In the rows, 128 means zero.
One turn or mirror swaps these rows in pairs. Which row does each one swap with?
j_800: [104 123 114 115 122 184 106 122 158 148 139 133]
j_256: [106 137 106 115 144 149  94 146 145 133 132 118]
j_642: [113 148 107 126 106 160 149 146 161 140 131 149]
j_368: [118 142  93 102 137 153 106 122 158 159 120 130]
j_682: [125 105  97 108 131 144 136 138 148 130 133 110]
j_905: [121 135 102 119 108 166 154 146 170 133 128 133]
j_857: [119 134 119 131 129 177 139 137 126 130 141 112]
j_789: [120 117 112 126 118 149 134 143 130 169 141 119]
j_460: [134 111  93 112 112 139 139 134 153 137 136 118]
j_961: [ 98 149 116 124 110 149 109 117 130 149 132 143]
j_134: [121 124 121 100  98 165 125 118 157 119 132 122]
j_225: [126 132 122 108 124 141 107 117 156 153 114 143]
j_597: [130 141 110 106 116 170 145 125 137 146 117 101]
j_999: [100 142 116 118 108 146 114 111 124 153 125 133]
j_838: [110 135 117 129 124 179 149 134 144 130 133 105]
j_819: [ 99 153 112 123 100 150 132 125 135 151 130 148]
j_705: [101 119 114 128 136 178 135 143 145 156 128 112]
j_107: [115 132 101 119 104 167 152 146 162 136 128 145]
j_154: [ 96 155 102 117 137 158  99 134 144 137 130 116]
j_348: [131 136 113  95 125 148 116 126 154 155 104 138]
j_827: [141 141 122 125 137 160 105 132 143 149 130 138]
j_683: [118 161 122 104 123 147 118 155 155 135 116 116]
j_17: [131 134 105 124 119 156 138 128 135 118 149 108]
j_329: [106 130  94 121 130 150 131 162 156 152 145 139]
j_378: [ 95 150 116 120 106 153 115 124 131 142 128 150]
j_610: [125 136 105 124 120 169 145 152 173 129 127 133]
j_396: [121 109  95 102 118 141 135 139 143 137 130 103]
j_701: [101 136 104 107 146 148 100 133 139 133 127 114]
j_489: [ 99 148 107 100 105 129 129 141 131 132 132 123]
j_872: [126 132 134 105 115 133 114 131 148 127 111 128]

Swapped with j_682: j_701
Swapped with j_256: j_396
Swapped with j_683: j_789
Swapped with j_819: j_642
Swapped with j_857: j_348
Swapped with j_460: j_154
Swapped with j_872: j_705

One turn or mirror swaps these rows in pairs. Which row does each one swap with?
j_728: [155 106 134 145 121 139 123 117 127 137 133 115 124 151 152 150 130 134
 124 122]
j_268: [132 128 137 147 136 129 126 126 128 126 105 125 120 117 124  93 120 141
 132 102]
j_436: [143 111 137 146 119 156 122 127 103 136 126 128 139 123 140 116 145 123
 121 111]
j_843: [137 130 133 118 118 148 129 101 147 122 127 152 123 138 128 135 122 136
 145 149]
j_93: [128 144 138 119 131 120 143 114 137 121 116 136 139 104 124 104 116 111
 120 115]
j_351: [137 128 136 109 139 125 129 141 149 144 142 118 155 141 143 145 103 140
 136 143]
j_618: [130  98 140 135 109 138 123 124 109 135 126 121 112 148 137 125 139 149
 139 123]
j_596: [126 117 148 129 127 154 109 119 128 114 104 126 128 139 128 103 125 140
 136 103]
j_499: [142 133 127 129 117 147 142 114 120 136 136 153 141 107 131 121 139 113
 125 139]
j_880: [130 129 121 112 110 132 152 114 138 132 126 150 127 113 125 119 129 111
 133 144]
j_888: [140 132 124 110 127 121 137 131 151 139 134 124 156 140 143 149 105 133
 136 150]
j_592: [134  94 133 138 113 147 121 133 114 134 115 114 122 141 141 116 140 128
 127 104]
j_714: [115 136 140 128 126 128 119 133 125 122 105 132 137 113 128  95 121 119
 116 104]
j_391: [127 122 140 120 136 124 120 149 132 130 110 100 161 137 140 114 107 135
 128 104]
j_652: [118 120 143 120 135 127 119 143 126 130 107 106 146 124 133  99 114 130
 123  97]
j_482: [152 126 121 145 124 131 136 111 142 139 132 141 111 133 134 138 122 146
 141 146]
j_469: [144 120 124 137 112 137 121 120 135 140 136 139 122 145 148 156 129 133
 126 148]
j_916: [125 127 146 111 146 124 121 150 139 136 125 106 160 133 138 116 103 138
 130 114]
j_51: [142 127 128 109 124 120 138 143 154 143 140 116 153 135 144 142 111 132
 131 150]
j_239: [130 120 142 116 133 122 124 157 139 135 119  97 159 131 141 110 112 132
 123 111]
j_659: [115 131 136 111 113 122 146 114 125 126 123 147 121 114 117 104 127 131
 139 137]
j_41: [142 123 123 115 121 127 136 123 147 145 142 131 135 139 144 154 115 133
 135 157]

Swapped with j_843: j_596
Swapped with j_351: j_916
Swapped with j_51: j_239
Swapped with j_592: j_880
Swapped with j_482: j_268

